Each named move below is a turn or a mirror, shown by a few rows before and after it. Which moves, in which order, take the first row of each later pair to the second? The first pair is answered.
U:
[130 -50 -56 -125 54 88 -69 -288 40 -60 78] => [126 -144 -56 5 86 185 132 -147 18 136 110]
[50 -11 -192 -138 40 -105 -60 -7 -203 41 90] => [54 -41 -187 -89 50 -78 11 46 -209 117 109]
[134 47 2 113 -22 -7 -115 -142 15 -16 79] => [132 7 0 176 -14 31 -17 -80 0 83 97]
[-38 -23 67 240 -60 112 97 -4 50 103 -72] => [-33 73 71 76 -95 -2 -130 -158 79 -123 -100]
T:
[-36 13 32 31 -14 12 14 -22 35 -87 -31] => [-10 -15 -1 68 4 26 72 -4 -17 14 42]
[108 66 285 114 -230 244 -27 -193 146 -11 33] => [130 -24 208 51 -127 272 37 -87 12 257 218]
[-45 -50 -32 -89 81 -13 173 207 43 -44 -294] => [-9 -53 -40 47 56 -12 239 163 27 -44 -296]
N:
[-103 -52 33 -15 -30 166 195 202 136 105 -256] => [9 -25 29 203 -92 171 231 3 141 13 -234]
[-27 -29 25 41 -25 50 0 -91 -75 -42 47] => [-32 -25 -5 -9 0 25 -22 -67 -102 -40 71]
[126 24 -48 -24 -32 -10 34 -140 -17 56 159] => [96 9 -72 -127 5 -32 6 -57 -41 97 164]
H:
[119 17 28 169 -136 63 -87 -278 31 -11 195] => [12 73 86 -82 -139 1 -247 -197 126 -176 43]
[-18 11 68 -242 -7 -19 -11 -12 -62 159 186] => [-41 2 49 -251 4 -33 -1 15 -51 148 166]
[-11 0 53 117 -41 -11 84 64 -10 -34 45] => [5 17 81 113 -51 7 48 -10 5 -60 63]
Now pairs of rows:
(two moves a pair)
[-125 44 299 -51 -186 116 -181 -86 298 -215 -195] => [-183 63 102 -73 -95 -90 -138 36 261 -347 -303]  N then H
[93 166 129 66 -25 193 -100 -271 94 -47 111] => [28 77 116 -122 79 255 -62 -20 37 220 214]  U then T
[27 -82 -20 176 114 -76 -12 -100 -102 -79 62] => [-63 -122 -15 -44 182 -84 -42 111 -104 3 42]  N then N
[27 -17 -100 103 15 277 179 21 -140 287 302] => [60 69 -7 -73 -56 283 -76 -211 -123 151 368]  H then N
[107 21 -141 173 -14 -107 -59 -180 -181 -128 139] => [103 5 -133 119 -6 -92 -91 -174 -203 -69 180]  H then T
[66 2 209 -110 15 51 -31 -82 50 114 63] => [74 -11 227 -18 -6 76 32 -64 76 116 28]  T then U
[83 111 -199 -92 -18 -86 -76 -300 -70 -286 212] => [95 97 -260 130 -22 -114 87 -254 -71 -303 133]  H then T
[-59 -38 -102 -28 -9 -80 -155 -66 -32 -87 23] => [-119 -66 -77 -90 11 -61 -104 82 3 -30 -39]  H then N
[32 -67 37 -41 -67 -117 -261 -223 30 -60 63] => [-45 -100 68 -208 -19 -91 -276 -41 51 14 27]  N then N
[-9 195 120 -206 -11 -57 -164 -20 71 -229 46] => [53 201 108 57 -83 -41 -40 -121 103 -300 -5]  T then H
[8 78 31 -120 -40 -132 -71 -213 40 -76 60] => [37 74 19 49 -69 -120 12 -238 52 -88 33]  N then T
[-63 47 -33 -78 79 -70 54 142 12 19 -105] => [-30 7 -77 35 86 -67 116 113 -35 85 -41]  U then H
[93 -87 -101 324 -65 70 154 -109 -129 17 53] => [13 43 -73 -2 -73 -97 -171 -190 -40 -314 -101]  U then H
[-23 47 35 93 -92 -22 -4 -78 100 -189 -174] => [39 58 -59 41 -35 -88 -106 -208 -13 -167 6]  T then U
[-43 74 0 202 -106 -51 90 -111 115 -262 -240] => [-64 45 -57 233 -71 -71 171 -24 87 -215 -249]  H then H
[6 -91 -163 -18 152 -198 99 116 -159 -60 -34] => [-63 -59 -33 -36 76 -155 78 157 0 -177 -228]  N then T
[111 120 -174 37 80 -72 -100 -252 -51 -194 68] => [116 78 -238 162 93 -73 23 -202 -88 -135 70]  H then T
[33 41 -127 -27 -51 -58 -67 -76 99 -212 -86] => [53 -21 -221 127 8 -60 121 29 27 -58 -39]  H then T
[143 -44 -72 226 -73 38 109 -131 -64 63 106] => [135 -35 -123 -11 -6 -11 -45 -145 -140 97 226]  U then T
[-83 -53 75 54 -140 171 21 -67 72 81 -80] => [-5 -33 -104 104 -83 25 -38 -226 -64 5 51]  N then N
[-74 8 56 -183 16 107 -66 5 10 96 143] => [-80 72 94 -80 -83 50 -63 -59 118 -138 -59]  H then T
[-134 -140 -73 -169 -2 -15 31 91 57 27 -126] => [6 -175 -78 74 -35 66 123 -71 -20 154 48]  H then H
[-14 34 -52 -179 23 102 -175 7 -30 -19 72] => [-45 -22 26 -106 -8 206 -57 124 11 94 39]  N then U
